In the rows, 128 means zero.
Which row each row swaps with, under one turn or mirror
Q590: [130 137 142 115 115 113 125 122 147 136 144 168 105 139 113 148 134 113
 124]
Q998: [113 145 159 131 139 154 130 138 151 160 142 155 125 144 133 133 139 118
 128]
Q474: [127 136 161 142 118 135  94 146 137 108 125 160 122 143 123 136 142 126
  99]
Q766: [111 144 152 129 104 113 121 145 122  96 148 173 127 128 155 121 143 127
  90]
Q228: [118 150 151 112 102 121  92 121 131 148 155 181 142 126 139 131 124 118
  91]
Q913: [117 151 150 115 105  90 114 148 145 138 149 157 148 119 120 132 143 111
 101]
Q662: [117 133 141 111 142 150 119 141 150 139 124 167 136 111 155 123 131 137
  97]
Q731: [136 145 163 104  86 133 113 123 141 152 147 157 134 128 136 113 145  98
 117]
Q284: [140 152 152 108 122  92 132 110 138 124 136 151 112 141 149 131 132 121
 134]
Q186: [120 168 118 140 144 108 117 125 127 137 133 159 141 121 119 111 144 113
 125]
Q800: [108 144 122 143 136 110 113 111 140 139 161 155 159 131 142 112 134  99
 118]
Q502: [148 160 142 122 112 102 145 133 146 124 125 142 124 130 134  99 149 126
 127]
Q745: [122 144 110 135  98 129 116 132 153 113 148 159 122 122 165 121 126 104
 101]
Q679: [135 144 126 130 139 117 122 138 113 136 130 166 166 147 146 120 127 129
 138]
Q332: [130 154 125 131  99 123 122 142 157 110 133 152 118 115 170 126 128 101
 120]
Q273: [137 131 167 141 117 128 120 131 133 139 112 162 146 150 147 120 164 139
 133]
Q707: [113 155 150 139 126 115 104 176 127 125 128 164 131 140 143 102 145 126
 127]
Q621: [133 123 156 152  90  95 112 142 142 133 122 149 135 150 143 127 145 122
 124]
Q647: [142 147 156 102  86 137 105 123 137 147 147 155 142 126 146 119 145 100
 108]
Q190: [144 146 159 102  88 133 116 125 135 148 146 159 144 116 139 113 144  96
 115]
Q253: [133 121 129 103 125 124  97 126 162 141 145 163 127 121 159 128 134 145
 110]
Q580: [112 151 138 131 116 130 129 124 150 127 148 198 121 134 159 114 159 140
 125]
Q826: [129 132 137 118 123 133 131 143 146 126 143 163 141 139 154 161 154 144
 120]
Q436: [111 153 160 134 146 147 120 145 148 157 141 149 133 142 137 140 139 119
 129]
Q486: [126 131 146 117 145 124 108 142 159 152 127 126 137 136 136 129 123 129
 112]
Q984: [113 142 159 132 147 149 128 145 151 154 145 159 129 139 138 140 146 118
 132]
Q309: [135 167 149 129 134  94 110 137 132 150 144 165 134 125 120 126 121 131
 105]
Q203: [100 144 138 135  91 113 126 132 109 151 142 149 148 132 144 101 142 125
 128]
Q896: [131 143 134 119 131 119 122 118 133 153 141 191 142 151 159 100 142 137
 135]
Q5: [132 122 139 111 126 126  96 115 142 105 131 171 121 124 149 120 165 122
 111]
Q686: [137 131 141 116 122 135 110 126 146 161 124 182 132 125 127  96 129 126
 134]
Q754: [138 151 125 134 114 110 117 129 126 138 174 156 135 155 152 119 122 106
 120]
Q178: [132 135 152 118 117 102 109 110 141 111 126 172 140 129 169 147 133 109
 130]
Q237: [137 136 167 132 137 122  96 128 146 128 140 158 119 139 173 106 121 123
 134]
Q490: [112 151 111 141 102 134  99 127 153 144 130 150 149 113 138 113 125 108
 120]
Q980: [140 169 157 126 107 110 119 133 137 146 121 169 162 105 147 117 133 121
 128]
Q222: [120 126 163 147 122 127 135 118 143 133 113 153 117 140 168 130 146 118
  98]
Q342: [112 142 125 146 131 109 129 149 159 131 126 144 150 120 162  96 137 121
 113]
Q142: [118 149 158 152 127 113 100 169 139 117 129 160 132 140 139  98 134 127
 120]
Q704: [128 150 114 125 102 124 120 135 153 120 132 160 120 124 175 125 138  96
 100]
Q902: [113 144 127 150 104 143 126 124 122 140 125 170 126 124 164 124 111 134
 124]
Q40: [100 161 156 127 108 115 123 127 124 111 118 152 156 121 128 117 126 107
 116]
Q751: [128 124 169 120 138 127 103 119 122 100 137 149 133 131 147 113 135 122
 107]
Q43: [114 120 156 125 115 116 123 122 125 116 116 139 109 131 155 127 128 122
  95]
Q42: [120 161 131 133  93 127 139 102 126 140 134 157 138 121 153 142 139 118
 135]
Q447: [125 149 142 149 120 124 109 176 133 124 137 179 139 147 145 104 144 126
 122]
Q674: [ 91 134 130 148 113 105 115 130 128 160 135 167 152 137 145 101 136 119
 110]
Q290: [102 118 133 128 123 142 122 128 153 116 121 164 162 147 151 124 152 117
 106]

Q679 pairs with Q178
Q913 pairs with Q662
Q674 pairs with Q43
Q332 pairs with Q447
Q902 pairs with Q621
Q590 pairs with Q686

Which row each row swaps with, under one turn or mirror
Q918: [109 151 139 138 155 126 118 110 150 113 118 124 140 103 142 164 156 155
 132 100 148 108 116 119 180]
Q381: [ 88 149 139 122 125 106 127 105 138 121 135 154 131 120 146 143 163 128
 112 128 126 116  99 141 156]
Q441: [110 148 146 115 159 126 113  71 157 128 141 138 149 119 129 144 159 123
 125 116 142 121 125 105 127]
Q987: [104 128 142 138 150 142 152 104 149 128 129 141 103 130 150 130 132 123
 114 115 126 113 135 115 129]
Q25: [ 95 127 135 119 128 140 128 131 151 120 125 104 123 123 158 124 117 152
 126 124 135 143 130 136 143]
Q184: [117 164 148 135 155 129 145 123 135 115 105 130 123 135 141 128 142 151
 128 119 150 100 134 136 141]
Q17: [110 130 153 140 160 121 137 108 147 122 121 132 117 116 134 128 147 131
 128  93 113 118 161 134 109]
Q68: [105 124 145 137 150 140 145 102 150 125 125 138  99 130 149 130 130 118
 118 115 128 110 140 119 128]
Q906: [102 126 138  98 128 130 106  98 138 121 144 133 128 132 158 141 141 149
 129 142 117 130 140 133 142]
Q57: [153 137 140 122 111 110 112 129 147 125 119 152 116 130 118 131 149 132
 132  94 119 118 138  94 148]
Q454: [ 98 124 138 123 121 104 118 118 165 139 122 146 135 114 147 142 155 119
 127 113 116  90 114 112 152]
Q711: [112 141 156 126 154 115 124 116 142 116 119 124 144 108 125 136 137 129
 135  82 106 131 151 137 113]
Q946: [116 140 146 155 163 115 144 111 140 132 113 130 151 101 141 138 145 157
 150  91 135 119 125 112 155]
Q656: [152 141 150 114 131 113 108 113 127 122 122 157 126 122 119 139 145 141
 136  86 116 125 150  94 147]
Q639: [ 98 124 139 126 130 107 112 119 166 141 125 146 138 116 150 145 150 120
 136 114 112  93 114 114 152]
Q816: [111 153 138 108 136 102 121 100 132 114 150 159 146  97 134 137 159 124
 137 105 115 123 113 142 157]
Q967: [106 148 132 107 152 112 124 147 123 116 126 153 110 101 132 127 134 150
 115 109 132 112 103 136 151]
Q823: [ 95 132 137 122 127 136 128 138 149 117 127 102 120 119 143 121 117 151
 124 116 132 145 129 132 133]
Q736: [109 142 152 128 158 111 133 113 146 119 120 131 133 108 125 140 142 131
 135  85 108 123 159 139 109]
Q256: [111 164 129 110 128 127 119 125 135 112 132 165 105 137 139 127 118 151
 127 121 146 135 124 117 159]
Q877: [110 167 123 115 144 130 125 111 138 110 131 173 112 126 144 134 132 146
 134  92 146 136 132 118 169]
Q338: [108 163 128 132 156 124 119 108 148 115 122 137 140 108 142 156 152 150
 138  87 145 124 127 123 186]
Q120: [115 142 155 121 158 104 120 120 142 120 122 125 145  98 121 136 143 132
 138  79 110 124 151 137 115]
Q891: [127 114 162 117 140 135 128 126 133 114 112 148 141 129 148 143 158 155
 125 109 101 116 154 111 155]
Q498: [126 132 147 100 137 122 110  94 127 118 142 160 134 126 149 145 157 143
 136 124 110 127 157 118 137]
Q405: [118 145 155 140 145 131 150 132 127 115 105 124 139  92 113 133 123 136
 121  84 131 114 122  98 147]
Q928: [134 132 142 107 116 129 108 109 163 110 123 127 139 116 139 145 157 159
 114 129 124 133 106 110 164]
Q752: [124 131 132 125 124 120 118 102 141 124 139 116 162 110 129 131 118 126
 137 125 149 130  98 103 161]
Q92: [129 143 151 103 110 135 110 102 157 103 125 126 133 126 133 143 155 152
 119 135 142 144 117 127 146]
Q741: [106 170 121 114 141 129 121 109 139 103 134 167 109 131 144 140 129 143
 132  96 146 137 131 127 160]
Q88: [ 91 139 131 115 160 112 114  85 153 127 157 143 135 116 132 132 150 136
 133 119 149 140 115 127 132]
Q755: [105 142 162 105 115 125 130 108 139 104 127 145 140 116 133 157 132 150
 126 115 165 146 132 141 133]
Q790: [111 129 132 122 111 102 110 122 174 140 117 142 126 131 139 135 154 121
 128 113 118 101 116 109 154]
Q298: [142 115 153 110 137 110 121 111 157 127 140 141 128  90 123 125 133 146
 161 111 129 128 128 119 120]
Q431: [125 156 135 103 128 119  97 141 123 111 131 141 134  99 124 130 122 158
 122 124 137 131 104 114 151]
Q971: [113 141 155 122 150 106 114 116 141 116 123 125 151 100 121 133 143 138
 133  81 108 128 145 141 111]
Q673: [130 131 151 129 137 120 116 108 149 116 125 129 151  95 134 141 161 165
 135 110 104 126 105 100 171]
Q484: [122 142 140  97 133 103 121  97 141 122 158 153 148  87 128 132 145 131
 148  97 117 136 116 131 146]
Q835: [ 98 149 141 136 151 130 112 114 150 119 117 122 139 106 142 164 158 153
 133 105 150 110 116 119 178]
Q898: [150 132 144 117 111 115 108 127 153 127 118 147 122 123 118 128 146 136
 133  87 118 123 140  92 147]
Q850: [100 132 149 140 153 127 145 102 149 124 118 139 109 130 143 128 141 121
 125 104 114 112 147 137 114]
Q606: [114 132 125 135 131 136 141  98 142 127 142 130 117 119 146 121 124 120
 116 133 144 110  99 101 144]
Q876: [ 99 130 135 126 121 136 134 139 149 120 116 106 124 113 140 121 111 158
 120 111 136 143 129 130 142]
Q548: [122 156 126 106 125 129 117 129 134 106 133 160 109 125 140 126 117 161
 126 126 145 133 119 108 158]
Q272: [ 98 135 139 127 129 138 141 143 140 112 111 114 131 109 132 125 104 154
 119  98 136 138 124 119 142]
Q376: [108 151 132 108 136 101 120  93 134 113 150 159 145  99 137 139 155 124
 134 108 121 126 104 144 154]
Q488: [115 157 160 119 152 132 121  82 149 119 129 139 158 110 119 145 158 123
 119 106 132 107 126  96 136]
Q976: [118 120 143 116 140 110 146 128 144 153 121 145 135 110 150 132 117 149
 117  81 110 116 127  97 142]
Q65: [ 86 132 164 127 141 105 128 117 129 135 135 161 149 105 134 161 121 131
 134 100 147 124 136 133 133]
Q749: [125 156 147 108 136 108  92 127 129 112 124 128 155  83 112 140 132 152
 134 106 121 126 119 127 144]
Q124: [133 134 143 112 114 129 105 106 164 106 127 122 148 112 132 144 162 161
 121 127 121 133 110 110 160]
Q965: [127 120 155 126 116 115 108 107 146 116 118 116 175 124 119 137 141 135
 141 112 139 139 113 106 148]
Q460: [120 121 155 119 134 125 125 129 157 130 124 128 116 102 126 128 128 161
 157 135 159 118 124 113 128]
Q235: [ 94 127 130 118 125 132 130 128 150 113 129 107 130 123 149 123 120 161
 129 120 131 146 128 139 137]
Q220: [ 90 131 144 134 124 113 136 123 160 152 114 137 122 140 144 134 134 140
 107 113 139 115 116 109 123]
Q889: [120 125 125 129 132 129 125 101 138 131 143 122 133 117 145 131 117 118
 125 124 144 123  92 103 161]
Q532: [148 139 137 118 104 115 109 134 148 125 113 145 117 129 119 132 151 134
 132  95 117 115 132  98 151]
Q93: [105 133 145 137 137 134 143 139 137 119 110 113 135  98 121 128 114 151
 119  84 134 131 121 108 146]
Q939: [ 86 129 142 141 127 106 139 122 162 144 115 137 128 135 145 137 144 141
 108 120 139 112 112 114 128]
Q649: [118 148 149 158 170 119 143 115 134 125 114 128 150 111 135 139 136 153
 158  83 137 118 130 114 157]
Q210: [112 143 154 133 143 136 145 132 132 115 110 123 135  91 117 136 118 135
 123  76 132 115 128  99 150]
Q802: [147 142 150 110 131 110 110 108 120 120 128 169 130 118 125 141 149 140
 133  92 114 120 151 105 140]
Q255: [123 119 155 128 142 131 117 125 161 132 117 123 117 108 130 139 135 164
 155 135 149 116 126 100 128]
Q145: [120 155 159 135 148 135 134  90 134 114 123 138 158 102 120 149 146 125
 115  89 132 112 125  88 140]
Q442: [ 98 125 168 119 140 112 129 108 134 126 131 160 143 109 136 166 123 135
 134  96 152 133 143 131 126]
Q553: [105 170 124 122 144 131 119 112 146 109 136 173 114 121 145 147 133 151
 131  90 138 136 135 127 167]

Q656 pairs with Q256
Q255 pairs with Q65
Q906 pairs with Q749
Q338 pairs with Q790
Q441 pairs with Q752
Q711 pairs with Q823
Q673 pairs with Q381
Q918 pairs with Q454
Q889 pairs with Q488
Q498 pairs with Q431

